Each named move below is a turn or a mirror, shown by a few rows before and after it. Which moves, in which order, take the first row of each later pair to the second? The first pair is answered.
K971:
[  8.6 -11.1  -3.7  16.0 -25.8 -16.8  -9.8  28.6  20.5  -0.4   6.4  16.8
  -4.1  -7.0 -16.1  16.3   6.2 -20.6   3.8] |-> [  4.0 -11.1 -12.3  18.9 -26.7 -27.0 -11.9  16.9  11.3   0.8  -1.1   8.7
 -13.1  -2.6 -10.7  26.2  -2.3 -12.6  13.7]
[ -9.4 -10.0  -7.1   7.0  27.8   8.5  10.5 -12.4  -4.4  -3.3  -2.8   4.2
   7.0   8.1 -15.3 -10.0  21.8  -7.3 -23.0] |-> [-14.5  -9.7 -15.3   9.5  26.4  -4.4   8.4 -25.1 -14.8  -1.9 -12.0  -6.1
  -3.5  11.3  -8.8   2.3  12.8   1.7 -11.9]
[  9.3  -9.1  -3.6 -11.9  -2.7  -6.5 -10.9   7.4  14.7  22.3  15.6  24.7
  11.9 -12.2  21.8 -10.8  17.5 -23.9  -6.8] |-> [  0.5  -9.5 -19.2  -7.1  -6.4 -30.0 -13.8 -13.7  -3.4  24.1  -0.9   7.4
  -6.4  -3.9  32.6   9.0   1.0  -8.2  14.3]
[-32.1   8.5  13.5  52.4   7.8  -8.4 -13.9  12.5 -13.3   3.4  -5.0   1.2
 -15.8   7.4 -12.4  19.4   2.7 -10.5   1.8] |-> [-27.4   8.4  20.6  50.3   9.7   3.3 -11.8  23.5  -4.2   1.8   3.4   9.9
  -6.3   4.7 -18.1  10.0  11.3 -18.7  -8.4]
K839:
[ -1.6  15.2  18.7  -1.9  21.2 -12.6  -2.5   5.5  -5.0 -35.6 -10.8  -1.1
 -12.9 -14.5   1.4  -5.1  -6.5  10.4  29.5] |-> [  7.3  19.9  10.8 -12.3  16.1 -11.7   1.8  -4.1 -14.1 -33.6  -6.7   4.5
  -8.2 -14.8   8.6  -8.8  -6.0  15.0  29.2]
[ 15.4   6.6  17.1  23.2 -51.2   2.2 -36.0  41.3   7.1  10.6  32.3   5.0
   9.4 -22.4   6.2 -10.8  -7.0 -12.6  -4.0] |-> [ 23.3  10.3   9.6  10.6 -56.2   3.0 -31.5  32.1  -1.5  12.7  36.8  11.8
  14.0 -22.2  12.4 -15.3  -7.8  -7.4  -4.2]
[ -0.4   1.9   1.2 -16.3  10.4  25.8  25.7  -9.6   3.8  -6.8  -2.0   4.7
   2.9  -1.7   0.2   8.4  12.8   6.1 -18.9] |-> [ -9.6  -3.4   7.8  -5.8  15.6  26.2  22.3   0.5  12.7  -9.7  -6.7  -0.1
  -1.3  -1.0  -6.1  11.9  14.3   0.9 -17.9]
K392:
[  1.7  12.0 -21.1  15.2 -27.3 -13.8  -6.1 -16.2 -29.7  -9.6 -12.1 -10.6
 -53.6 -12.9  16.8  27.2   7.5  32.2  -4.6] |-> [ -6.9  16.7  -3.3  -1.7  13.6  27.1  15.2 -12.6  -6.6 -14.3 -12.5   4.3
 -47.7  -3.5 -15.0   4.0  44.6   6.4 -42.6]
[-19.1  -9.0 -12.9   9.9   4.4 -37.7 -17.2 -26.8   3.2  -0.5 -14.9  -9.7
  -7.1   1.2  11.7  11.1 -15.1  21.8  30.0] |-> [  1.5  -1.3 -24.5 -34.4  -5.2   1.5  11.2 -41.9 -14.8  -0.3 -11.5  17.9
 -10.8   1.1  13.3  -4.4  17.2  18.1 -11.2]
[-10.5  -5.2   5.0  17.9  35.0 -17.5   0.9  10.7  23.1   6.0   7.8   1.0
  26.7   1.5  -6.5  -4.9 -10.4   1.5  25.7] |-> [ 16.6  -2.9 -21.7  -6.5 -13.0 -20.8   5.7  -5.9 -13.6  10.2   9.8  11.8
  17.4  -7.9  24.3   2.1 -15.5  21.7  23.5]
[ 29.7  29.7   7.2  -0.6  10.0   0.8   0.0  22.3  27.0  17.9  33.9  13.3
  64.5   1.0  17.7 -41.4  -5.4  -7.1  21.4] |-> [ 33.3  28.9   1.6   0.8  -3.3  -9.6  -4.1  20.6  19.0  20.5  34.8   9.0
  61.9  -2.0  27.2 -36.7 -15.3   1.1  29.8]
Pairs:
Between the rows of a pair lie two moves.
[ -7.8 -13.2   0.5  23.9 -10.7  26.3   2.8  23.9  14.2  16.0   4.0  -1.9
  -4.1 -12.9 -11.2  -0.2  29.5 -26.0 -24.0] |-> [  5.8  -1.4 -35.2  -1.2 -28.6   1.9  11.7 -24.0 -29.7  23.8  -3.8  -5.6
 -12.5  -3.5  17.4  11.8  11.2   3.9  -2.1] : K839 K971
[ 12.3   7.0 -15.0  -0.7  14.3 -15.9  -6.0 -24.6 -14.0   5.8  -2.7 -11.0
  12.0   2.6   6.0 -11.2 -14.0  12.3  30.3] |-> [  3.5  -1.4  13.2  17.8  27.3   3.4 -13.1  13.3  19.8  -0.7   3.9  -7.1
  20.0  -5.2 -15.9 -21.7   1.3 -10.5  12.4] : K839 K971
[ -1.3   0.3 -12.5   8.1 -27.8   8.2 -14.2  14.4 -18.6  -7.0  10.7   8.9
  -8.4 -22.4  17.5  -7.2 -36.3  -4.9   3.2] |-> [ -2.5   2.7  -1.0  -1.8  -8.4  33.0  -2.5  21.3  -5.5  -9.3  14.3  19.7
  -0.9 -19.7   0.5 -23.1 -15.7 -19.9 -21.0] : K971 K392
[ -6.3 -15.0  30.9   6.3  -0.3  10.8  -3.6  31.7  26.3  -7.0   4.7   3.0
  -4.6  -8.7 -24.8  -4.9  16.5 -13.2 -12.4] |-> [  2.0  -8.7  -6.1 -22.3 -25.6   1.6  11.5 -14.6 -23.6  -0.9 -16.6  -2.2
 -36.7  -0.3   1.5  17.5  12.4  14.7 -11.1] : K971 K392
[ -4.2  -7.5   5.2  12.4 -28.9  10.2  16.3  36.2  -0.6  -2.6 -26.6 -24.8
 -48.3  26.4  -2.4  46.2 -15.1  -8.4   7.3] |-> [  9.6  -4.8   7.2 -10.3 -31.5  37.9  29.4  38.4   0.1  -3.8 -18.7  -3.5
 -41.7  21.7  -7.5  30.4   8.5 -17.5 -20.7] : K392 K971
[-15.8  -4.9  -8.3   9.7  26.7   8.8   6.7  19.4  36.1 -12.9  -8.7  15.7
  -6.6   0.0 -17.6   1.4  13.6   1.9  -3.3] |-> [ -6.4  -2.3 -35.7  -1.8  -3.5  -8.9   7.7  -7.6   0.2  -8.9 -20.2   9.0
 -26.8   0.2   7.5  20.5  -1.4  25.8   9.9] : K971 K392
[ -3.3  -2.4  -3.7  -2.7  -1.1  11.1  22.9 -38.5 -12.1  -8.9  15.3 -13.4
 -12.3  19.7  -5.2 -10.3 -17.5   1.0  -5.4] |-> [-15.2  -9.1  14.1  14.6   9.0  19.5  16.0 -15.7  10.2 -13.3  15.3 -17.4
 -13.1  15.9 -20.0 -12.0  -9.9 -14.6 -12.4] : K839 K971
[ 14.3 -12.6 -30.3 -32.3 -23.5   1.8  11.3 -28.3 -16.0 -15.4 -30.3   1.2
  -9.6   9.6  23.2   2.8  12.2   5.6 -50.3] |-> [-29.7 -16.8  -5.5   6.6  35.7 -13.7  -1.0 -20.4  21.0 -19.3 -46.4 -29.4
  -9.8  26.7  -9.3   9.8   3.3  -8.2 -28.6] : K392 K971
[-11.2  10.3 -21.0   0.9  35.5   2.1   0.9 -29.7 -13.5  15.8  -7.1 -13.5
   5.6   6.7 -20.5  -9.5 -10.2   3.0  11.6] |-> [-19.4   3.7 -14.8  17.4  31.8  -4.5  -9.3 -17.3  -7.5  13.5 -14.0 -22.8
  -4.3   4.1 -22.9   0.9 -14.8   1.5  17.9] : K392 K839
[-31.4 -24.8  15.1  49.4  37.9  12.1 -13.2  27.5  52.9   4.8  20.4  -1.5
  51.5 -27.9 -53.9 -15.7   1.8  -7.3 -15.6] |-> [  7.0   1.7 -56.5 -13.8  -2.6 -22.3  10.7 -68.6 -33.1  23.6  17.7   7.7
  50.9 -13.5   4.9  -7.3 -26.1  48.1  16.3] : K839 K971
[ 31.0   6.4   0.9 -37.1 -11.8  42.3  16.5  12.3 -10.8   8.9  29.6  36.6
  27.1 -16.7  29.4 -24.6  29.4 -20.2 -37.2] |-> [ -5.9 -20.2  21.7  45.9 -25.9 -15.1 -37.2  57.4  11.2   4.0  10.7 -13.7
   0.6 -27.9  31.6  23.0 -20.3 -13.9  17.5] : K839 K392
[ -5.9   1.6  -7.8  19.2 -26.5  -4.5 -25.5  21.6  -9.9   8.3  20.9  -5.5
  32.0 -26.6  14.3  32.0 -11.0   9.8   2.1] |-> [-13.1  -1.7   5.6  11.7 -10.0  29.2 -12.4  33.0   2.6   3.3  16.3   1.8
  21.8 -26.3  -7.4  25.4  19.9  -8.9 -32.1] : K392 K839
[-11.5  -9.4  -6.8  15.0 -36.4   5.6  -2.1  -9.4 -19.1   2.3 -12.2  15.3
 -24.7 -30.3 -21.3  13.5  16.0   4.3 -20.4] |-> [-23.6 -11.2  10.3  28.9 -13.0   8.4  -6.6   4.8   4.2  -1.0  -9.3  11.3
 -16.1 -27.6 -38.1   7.9  18.6  -8.3 -18.2] : K971 K392
[  7.0  21.9 -18.6   6.6 -10.1 -33.1 -20.7 -18.9 -12.1  -0.6  32.5  -8.3
  27.0  -3.0  46.3 -11.1 -30.3  24.6  43.5] |-> [  7.7  31.3 -34.2 -34.2   4.8  -2.6  12.0 -53.6 -35.7   1.1  16.2   1.0
   4.7  12.3  40.3 -13.5   1.7  24.5   9.8] : K392 K971
[ -1.6 -17.7  25.8  22.5   9.9  11.7  -0.4  30.8  19.2  -3.4 -10.2  -7.7
  -7.6  -5.8 -18.6   5.2  14.0 -17.1 -16.1] |-> [ 16.9 -18.9  18.6  23.2 -25.7   2.8  -9.4  39.4   8.0  -1.9   1.1  -0.7
  -1.3 -19.7   2.0   7.6   0.7  -7.6  -7.0] : K392 K971
[ 26.4  12.9 -16.1 -16.9 -26.7  16.9 -15.3 -42.8 -26.5  29.6  -8.5  13.7
  -7.9  -7.3  16.0  11.7   4.0  11.6   5.1] |-> [  5.8  14.9  10.1 -14.0  28.8  40.6  -4.4 -32.9   9.7  25.2  -6.3  15.9
   7.7   6.1 -21.3  -9.3  27.3 -13.9 -13.1] : K392 K839
[ -4.4  -3.0   7.1   2.4  23.5  10.6   0.4   0.7   5.0 -12.3   7.1  10.5
   6.3   8.6  -9.7  -5.9  -1.3  -0.4  -5.2] |-> [ -1.0  -2.6  -8.4  -3.7   9.6  -1.5   1.4 -16.2 -14.6  -8.8  -2.2   4.2
  -6.3  10.6   3.6   6.4 -10.4  14.0   3.6] : K971 K392
[  7.9  18.4  17.2  28.2  -9.5  13.4  20.3  12.5  16.0 -20.9  -8.1   1.6
  21.0  -3.0   6.4 -23.9  15.5  21.0 -30.7] |-> [  2.6  22.3  -0.2  15.3  -5.2  10.9  31.1 -16.5  -6.0 -18.2 -26.0  -6.4
  -0.3   7.5  11.8 -10.5  17.8  32.9 -28.8] : K971 K392
[-19.0  -8.2  10.0  18.7 -20.5 -26.7 -13.7  -1.1   5.0  -8.5  -9.2 -12.6
  -2.8  -6.8   0.3  16.9  -5.1   0.3  10.6] |-> [-19.7  -3.8  19.1  -0.2   3.9   6.5   4.6  -1.9  14.1 -11.6  -9.0   0.0
  -0.5  -0.7 -19.9   0.9  23.9 -17.7 -19.5] : K392 K392
[ 18.0  -7.3 -12.3 -10.0 -29.1  -6.6  13.0 -22.7 -14.2   2.4 -13.5  -2.0
 -11.7  -0.7   5.6 -20.0  -9.5  23.5   9.0] |-> [  0.6  -7.0  10.0  -7.3  11.3  17.1  21.6 -11.4  13.9  -1.8 -15.7   0.6
  -6.3   6.7 -24.5 -34.7  13.0   0.9 -10.4] : K392 K839
